In the data rows, zero lies at 4.5, halfway between 4 and 5.
The rows fall into hidden groups. There are 2 groups. Groups can overlap: rows of different groups may look alike. Groups are numbered from 0 in the order they first appear among the rows asked about.
The table, row by row:
{1, 5, 8, 4, 8, 5, 8, 6, 6, 7, 5, 3, 2, 2, 6, 7, 3, 3, 8, 6, 6, 6, 7, 4, 4, 5, 3, 3, 4, 4, 6, 4}
{4, 6, 3, 4, 3, 4, 2, 3, 3, 4, 3, 3, 3, 2, 3, 5, 5, 4, 0, 9, 2, 2, 3, 6, 1, 6, 2, 5, 5, 5, 3, 4}
{1, 5, 3, 3, 7, 2, 3, 5, 6, 5, 6, 3, 4, 4, 3, 7, 6, 2, 3, 3, 3, 6, 5, 6, 5, 2, 3, 3, 5, 4, 5, 3}
{5, 3, 3, 4, 2, 4, 2, 4, 5, 3, 5, 7, 8, 6, 4, 6, 4, 2, 2, 6, 7, 6, 3, 4, 7, 5, 7, 7, 4, 6, 5, 4}
{8, 5, 4, 5, 6, 5, 2, 3, 4, 5, 7, 4, 1, 7, 3, 6, 3, 7, 1, 0, 5, 5, 2, 3, 6, 3, 4, 4, 3, 5, 6, 5}
{7, 5, 3, 5, 7, 6, 1, 2, 3, 5, 6, 3, 5, 6, 5, 6, 3, 7, 2, 4, 3, 6, 4, 3, 5, 3, 3, 3, 2, 4, 6, 5}
{4, 5, 8, 4, 2, 7, 2, 4, 6, 4, 6, 5, 3, 4, 4, 8, 3, 6, 3, 6, 4, 7, 5, 3, 6, 6, 7, 7, 5, 4, 6, 5}
{2, 4, 3, 5, 2, 2, 8, 5, 7, 3, 4, 7, 5, 6, 4, 4, 7, 2, 8, 3, 6, 5, 6, 7, 6, 4, 6, 9, 6, 4, 5, 1}
{1, 3, 3, 5, 7, 3, 7, 8, 8, 4, 4, 6, 4, 5, 4, 5, 4, 1, 6, 2, 4, 5, 8, 4, 4, 6, 4, 2, 5, 5, 4, 5}
{7, 6, 2, 5, 3, 6, 4, 3, 3, 6, 4, 3, 5, 4, 3, 4, 4, 4, 5, 4, 2, 5, 1, 4, 0, 3, 4, 3, 4, 5, 3, 4}
{2, 4, 4, 2, 6, 3, 8, 5, 5, 5, 4, 2, 4, 3, 4, 5, 6, 3, 7, 5, 1, 6, 4, 5, 0, 3, 3, 3, 5, 4, 5, 4}
{5, 4, 3, 5, 4, 5, 7, 3, 3, 3, 5, 5, 9, 4, 4, 5, 5, 3, 7, 5, 5, 6, 3, 4, 6, 4, 7, 4, 4, 5, 4, 4}
{6, 5, 6, 3, 1, 6, 0, 6, 4, 4, 0, 6, 5, 6, 3, 2, 3, 6, 2, 5, 4, 3, 4, 4, 2, 5, 2, 7, 4, 5, 2, 5}
{6, 5, 2, 5, 4, 4, 2, 2, 2, 6, 6, 5, 8, 5, 3, 6, 5, 4, 2, 4, 6, 6, 3, 4, 7, 6, 8, 3, 5, 5, 5, 6}
{2, 5, 3, 3, 5, 3, 7, 5, 5, 6, 4, 3, 6, 2, 4, 2, 4, 2, 9, 1, 2, 4, 7, 4, 3, 4, 3, 2, 5, 5, 7, 3}
{2, 4, 3, 3, 9, 4, 8, 8, 7, 6, 5, 5, 3, 5, 7, 5, 4, 1, 8, 5, 5, 5, 8, 6, 4, 5, 2, 3, 5, 4, 2, 4}
{7, 3, 3, 4, 3, 5, 3, 4, 4, 3, 7, 5, 7, 5, 2, 5, 5, 5, 0, 7, 5, 7, 4, 4, 6, 6, 7, 8, 5, 4, 5, 6}
{7, 8, 3, 8, 9, 5, 1, 5, 4, 5, 6, 5, 4, 6, 4, 8, 7, 7, 1, 3, 7, 6, 6, 5, 6, 5, 6, 3, 3, 3, 4, 6}
{5, 5, 3, 4, 9, 5, 7, 8, 7, 2, 0, 6, 7, 6, 2, 5, 5, 4, 6, 6, 4, 7, 8, 4, 2, 2, 3, 2, 5, 3, 3, 6}
{3, 3, 4, 4, 9, 2, 9, 7, 7, 2, 7, 3, 3, 3, 6, 4, 3, 4, 8, 4, 5, 3, 7, 4, 7, 3, 7, 2, 5, 4, 5, 4}
{4, 2, 9, 9, 2, 4, 1, 6, 4, 2, 5, 3, 6, 3, 4, 0, 5, 5, 1, 5, 3, 0, 6, 5, 5, 4, 3, 3, 4, 3, 6, 5}
{8, 4, 9, 6, 5, 5, 2, 3, 4, 3, 0, 8, 4, 6, 3, 7, 3, 9, 3, 3, 5, 6, 2, 3, 3, 8, 3, 2, 3, 3, 5, 4}
{3, 6, 3, 4, 1, 6, 3, 5, 2, 6, 4, 3, 4, 2, 4, 7, 5, 4, 3, 1, 2, 4, 2, 5, 2, 3, 3, 4, 4, 5, 5, 4}
{7, 4, 3, 4, 1, 4, 4, 4, 2, 4, 4, 2, 7, 5, 2, 5, 5, 7, 3, 5, 2, 6, 2, 4, 3, 3, 3, 9, 3, 6, 2, 9}
{6, 4, 2, 4, 5, 6, 7, 2, 8, 4, 5, 4, 6, 6, 6, 5, 4, 4, 7, 6, 3, 5, 1, 5, 4, 3, 4, 4, 5, 4, 6, 5}
{4, 4, 3, 5, 2, 8, 8, 4, 2, 5, 3, 2, 4, 3, 2, 5, 5, 6, 8, 8, 3, 4, 3, 6, 2, 7, 3, 4, 2, 5, 3, 5}
{5, 4, 4, 7, 1, 2, 5, 6, 5, 6, 5, 4, 2, 3, 4, 5, 6, 4, 6, 5, 3, 5, 4, 6, 5, 6, 7, 7, 5, 6, 6, 1}
{7, 6, 2, 3, 2, 2, 2, 3, 4, 7, 4, 7, 6, 5, 6, 6, 5, 7, 3, 6, 4, 6, 3, 6, 3, 6, 3, 9, 4, 5, 6, 4}
{7, 6, 9, 4, 5, 6, 2, 2, 5, 6, 5, 6, 1, 6, 4, 1, 5, 9, 1, 8, 7, 5, 2, 4, 8, 6, 6, 3, 4, 5, 5, 4}
{7, 2, 7, 4, 3, 3, 2, 4, 3, 4, 6, 4, 4, 4, 3, 2, 6, 6, 1, 5, 5, 0, 5, 5, 8, 7, 5, 9, 4, 4, 5, 5}
{4, 3, 4, 4, 2, 3, 8, 5, 6, 0, 3, 4, 5, 5, 2, 5, 7, 2, 7, 4, 7, 5, 6, 7, 6, 7, 7, 8, 6, 4, 3, 2}
{4, 4, 7, 2, 9, 4, 8, 7, 6, 3, 3, 3, 0, 2, 8, 6, 3, 4, 9, 1, 7, 5, 7, 4, 4, 5, 3, 3, 5, 4, 3, 3}
{2, 4, 2, 5, 5, 4, 8, 6, 4, 3, 6, 4, 4, 4, 3, 3, 4, 2, 8, 6, 5, 6, 6, 3, 5, 4, 3, 3, 5, 4, 5, 2}
More rows, each followed by its group:
{5, 4, 2, 4, 2, 8, 4, 2, 1, 4, 7, 4, 5, 5, 5, 4, 3, 7, 5, 8, 5, 7, 3, 3, 6, 3, 5, 5, 3, 6, 4, 5} 0
{5, 5, 6, 4, 2, 4, 2, 5, 3, 8, 4, 5, 3, 4, 3, 1, 5, 7, 1, 5, 6, 0, 4, 4, 9, 4, 4, 7, 4, 5, 4, 6} 0
{1, 3, 3, 4, 9, 5, 9, 6, 6, 4, 5, 5, 3, 5, 5, 5, 5, 0, 8, 5, 3, 5, 8, 3, 5, 2, 3, 2, 6, 3, 5, 4} 1
{4, 5, 8, 4, 2, 6, 3, 3, 1, 6, 6, 5, 4, 5, 3, 3, 3, 6, 2, 5, 8, 0, 5, 4, 7, 5, 7, 4, 4, 7, 3, 7} 0
{3, 4, 2, 4, 5, 5, 9, 5, 3, 5, 7, 4, 5, 3, 3, 5, 5, 2, 8, 4, 3, 4, 4, 6, 5, 5, 5, 4, 6, 5, 5, 3} 0
{6, 5, 2, 3, 2, 5, 3, 2, 3, 6, 6, 6, 6, 5, 4, 5, 4, 4, 2, 7, 7, 7, 2, 4, 7, 5, 7, 6, 4, 6, 4, 6} 0
{4, 5, 4, 5, 2, 6, 3, 3, 5, 6, 2, 1, 5, 1, 3, 6, 4, 4, 2, 7, 2, 5, 2, 5, 3, 4, 3, 3, 5, 5, 2, 5} 1
{3, 5, 3, 5, 2, 6, 3, 5, 2, 4, 3, 5, 4, 6, 3, 5, 4, 6, 3, 5, 6, 5, 4, 3, 7, 4, 6, 7, 3, 6, 4, 8} 0
{4, 4, 9, 7, 2, 7, 5, 5, 5, 4, 6, 4, 2, 4, 6, 6, 2, 6, 5, 3, 6, 7, 5, 0, 3, 4, 3, 6, 5, 6, 3, 4} 1
{5, 5, 4, 5, 5, 3, 9, 7, 7, 4, 5, 7, 6, 7, 8, 5, 5, 5, 9, 3, 5, 7, 6, 5, 4, 3, 6, 4, 3, 3, 7, 4} 0
{2, 6, 4, 2, 4, 3, 8, 8, 4, 6, 5, 2, 2, 2, 4, 5, 4, 3, 7, 5, 3, 5, 7, 4, 1, 7, 4, 3, 5, 4, 4, 5} 1
{2, 4, 4, 4, 8, 2, 4, 6, 6, 5, 4, 1, 4, 2, 9, 4, 7, 3, 5, 2, 7, 5, 5, 7, 3, 6, 3, 1, 5, 3, 5, 2} 1
{4, 5, 4, 4, 6, 7, 8, 2, 3, 5, 5, 4, 6, 5, 6, 5, 5, 5, 8, 5, 4, 4, 4, 5, 4, 6, 3, 3, 4, 6, 2, 3} 1
{2, 5, 5, 1, 9, 3, 3, 5, 6, 5, 6, 1, 1, 2, 8, 5, 6, 3, 5, 3, 5, 6, 5, 8, 1, 3, 4, 2, 5, 4, 5, 2} 1
{4, 6, 3, 4, 3, 5, 1, 4, 3, 3, 4, 4, 4, 4, 2, 8, 4, 5, 2, 4, 6, 0, 4, 4, 5, 6, 3, 4, 4, 6, 1, 6} 1
{7, 5, 4, 3, 6, 6, 2, 1, 4, 5, 6, 5, 7, 6, 5, 5, 5, 7, 1, 1, 4, 6, 3, 5, 5, 8, 7, 4, 4, 4, 7, 6} 0
{2, 4, 3, 4, 7, 3, 6, 6, 4, 6, 3, 3, 3, 3, 4, 4, 4, 3, 5, 4, 2, 4, 6, 6, 0, 5, 4, 1, 4, 3, 4, 2} 1
{4, 5, 7, 5, 5, 6, 5, 3, 4, 4, 6, 4, 4, 4, 4, 3, 4, 7, 5, 2, 4, 4, 3, 5, 6, 8, 7, 4, 5, 4, 6, 6} 0
{3, 4, 4, 7, 2, 6, 2, 3, 3, 3, 7, 3, 3, 3, 6, 2, 4, 5, 2, 4, 7, 0, 4, 5, 6, 4, 7, 5, 3, 6, 5, 5} 0
{8, 4, 3, 5, 9, 2, 6, 7, 7, 5, 3, 4, 7, 5, 8, 5, 5, 5, 5, 3, 2, 4, 7, 6, 4, 5, 1, 3, 5, 5, 5, 1} 1
{7, 3, 9, 3, 5, 7, 3, 5, 4, 7, 2, 7, 5, 8, 5, 0, 5, 9, 2, 4, 5, 3, 4, 6, 6, 3, 7, 3, 6, 4, 5, 7} 0
{7, 4, 2, 4, 3, 6, 3, 3, 5, 6, 4, 6, 6, 7, 6, 6, 3, 4, 4, 9, 5, 5, 3, 3, 2, 4, 4, 6, 4, 6, 5, 6} 1
{3, 4, 3, 5, 5, 4, 7, 3, 5, 4, 4, 4, 7, 6, 2, 5, 6, 4, 7, 1, 6, 4, 2, 4, 6, 3, 6, 3, 6, 4, 2, 4} 0
{4, 5, 3, 5, 4, 2, 8, 5, 4, 4, 3, 8, 6, 6, 6, 5, 5, 3, 7, 7, 7, 5, 6, 3, 8, 4, 8, 3, 6, 4, 4, 3} 0
{3, 5, 2, 5, 9, 2, 7, 9, 7, 4, 4, 6, 6, 6, 5, 5, 4, 2, 8, 7, 5, 5, 6, 2, 7, 3, 7, 2, 5, 4, 5, 4} 0
{5, 0, 9, 6, 3, 4, 0, 4, 6, 4, 5, 5, 3, 4, 7, 0, 4, 6, 2, 5, 5, 7, 6, 5, 3, 2, 2, 8, 6, 5, 2, 5} 1
{5, 5, 3, 5, 3, 5, 2, 3, 4, 6, 3, 6, 7, 6, 5, 5, 3, 5, 3, 7, 4, 5, 4, 3, 2, 5, 3, 5, 2, 6, 6, 6} 1
{8, 4, 7, 2, 1, 4, 2, 4, 6, 4, 4, 6, 5, 5, 4, 2, 7, 7, 3, 5, 6, 5, 3, 8, 5, 3, 6, 9, 6, 4, 3, 3} 0
{8, 4, 4, 4, 2, 5, 3, 4, 4, 4, 5, 5, 6, 6, 5, 5, 5, 6, 3, 6, 4, 6, 3, 3, 5, 6, 6, 7, 4, 7, 5, 7} 0
